[139 132  86 148 121 137 126 100 173 169 102 149 140 126 131 136 130 119
 124  93 115 123 110 131 189  82] : q842
[134 111 138 112 168 168 111 121 119 134  80 132 141 125 146 172 105 138
 114 118 126  83 173 117 124 130] : q593
[110  86  93 127 119 102 189 115 131 148 149 140 130 131 139 121  82 173
 100 132 126 124 136 169 137 123] : q403
[114  73 117 106 143 120 148 139 118 127 142 152 126 135 131 121  80 162
 106 125 104 120 140 162 127 124] : q797
[111 129 140  59 162  81  90 216 151 192 130 129 142 109 174 112 112 122
 129  88  91 146 107 207 103 142] : q481
[117  96  94 127 109 103 191 102 125 154 142 133 137 214  88 153  95 179
 152 122 134 156 151 175  92 140] : q999
[131  63 124  89 140 127 145 120  91 127 131 147 136 160 161 118  81 186
  93 138 121 103 148 204 122 134] : q200
[142 148 106 139 152 135 127  80  73 127 120 114 104 118 120 121 117 124
 162 162 125 143 106 126 131 139] : q370
[125  85 140 117 143 138 137 131 136  97 157 164 107 122 125 129  82 189
 104 139 166 148 126 165 157 118] : q122
[119  80 105 117 126 111 168 121 114 141 138 138 134 172 118 134  83 168
 124 125 113 130 146 173 111 132] : q191
[122  59 103  88 129 111 174 107  90 151 130 142 146 207 140 129  81 192
 112 129 109 112 162 216  92 142] : q312
order: [ 82  86  93 100 102 110 115 119 121 123 124 126 127 130 131 131 132 136
 137 139 140 148 149 169 173 189]	q403
order: [130 124 117 173  83 126 118 114 138 105 172 146 125 141 132  80 134 119
 121 111 168 168 112 138 111 134]	q593
order: [142  92 216 162 112 109 129 112 192  81 129 140 207 146 142 130 151  90
 107 174 111 129  88 103  59 122]	q312
order: [132 146 138  80 105 124 118 141 126 111 134 168 121 168 111 125 172  83
 117 114 173 119 113 130 138 134]	q191
order: [121  80 162 106 125 104 120 140 162 127 124 114  73 117 106 143 120 148
 139 118 127 142 152 126 135 131]	q797

[129 117  72  67 128 121  58 111 114 152 107 128 102  60 182 126 119 149
 146 123 171]  q553
[128 129 123 128  60 146 117 121 107 102  72 171  58 125 114 182 149 111
 152 119  67]  q147
[149 126 152 121 107 114 128  67 146 111 119  57 117 171 102 128 123  72
 182 128  60]  q799
order: [ 60 128 182  72 123 128 102 171 117  57 119 111 146  67 128 114 107 121
 152 126 149]	q799
order: [114 182 149 111 152 119  67 128 129 123 128  60 146 117 121 107 102  72
 171  58 125]	q147
order: [121  58 111 114 152 107 128 102  60 182 126 119 149 146 123 171 129 117
  72  67 128]	q553

[124  91 122 140 159 160 119 115 126 158 134 155 117 119]  q74
[192 160  42  92 154  96 161 135  97  75 141 142 105  72]  q970
[126 119 159 124 122 155 160 115 134 158 140 117 118 155]  q187
[160 119 158 155 159 119 117  91 124 126 135 122 115 140]  q976
order: [ 72 105 142 141  75  97 135 161  96 154  92  42 160 192]	q970
order: [159 117 115  91 119 119 122 155 158 135 140 126 124 160]	q976
order: [119 117 155 134 158 126 115 119 160 159 140 122  91 124]	q74
order: [155 160 115 134 158 140 117 118 155 126 119 159 124 122]	q187

[ 89 156 181 119] -> q854
[114 211 142 178] -> q279
[178 143 114 211] -> q681
order: [119  89 156 181]	q854
order: [114 178 211 143]	q681

[106 140 142 223  74 105 106 146 123 140] = q840
[223 107 140 146  74 106 142 123 105 140] = q612
[222 106 140  74 146 142 140 123 105 107] = q599
order: [140 142 223  74 105 106 146 123 140 106]	q840
order: [140 123 146 106 105  74 223 142 140 106]	q840
order: [106 123  74 105 107 142 146 140 140 223]	q612
order: [146  74 106 142 123 105 140 223 107 140]	q612
order: [107 222 106 140  74 146 142 140 123 105]	q599

[162  85 152 150 132 116 145 131  96 170 138 171 155 137 124 135 126 108
  93  82 143 123 116 115 129 126 134 141  90 123 164 142 154 132  95 159
 164 115 111 157  60 106] -> q283
[144 124 168 185  76 164  87 121 187 101 135 128 128 117 160 111  79 107
 127 117 159 101  77 163 125 130 151  93 131 134 136 133 115 114 132 153
  90 125 120 143 111 105] -> q939
[154 115  82 157 126 150 134  90 123 111 138 145 137 115 164 170 142 141
 132 131 124  60 155 124 106 171 164 143 159  93 162  85 152 108  95  96
 117 132 126 129 116 135] -> q195
[150 132 164 126 131 134 123 155 123 157 115  95 141 164 116  93 162 115
 159 143 137 142 111 108 106 135 124 152 129 170  96 117 132 171  82 138
 126  90  85 145 154  60] -> q49
order: [162 124 111 134 150 132 106 116 131 141  95 117 164 157 126 135 132  82
 152 126 138  96 154 155 145 171  90 159 142 115 137 164  85 129 123  60
  93 115 123 108 170 143]	q49
order: [ 60  82  85  90  93  95  96 106 108 111 115 115 116 117 123 123 124 126
 126 129 131 132 132 134 135 137 138 141 142 143 145 150 152 154 155 157
 159 162 164 164 170 171]	q49

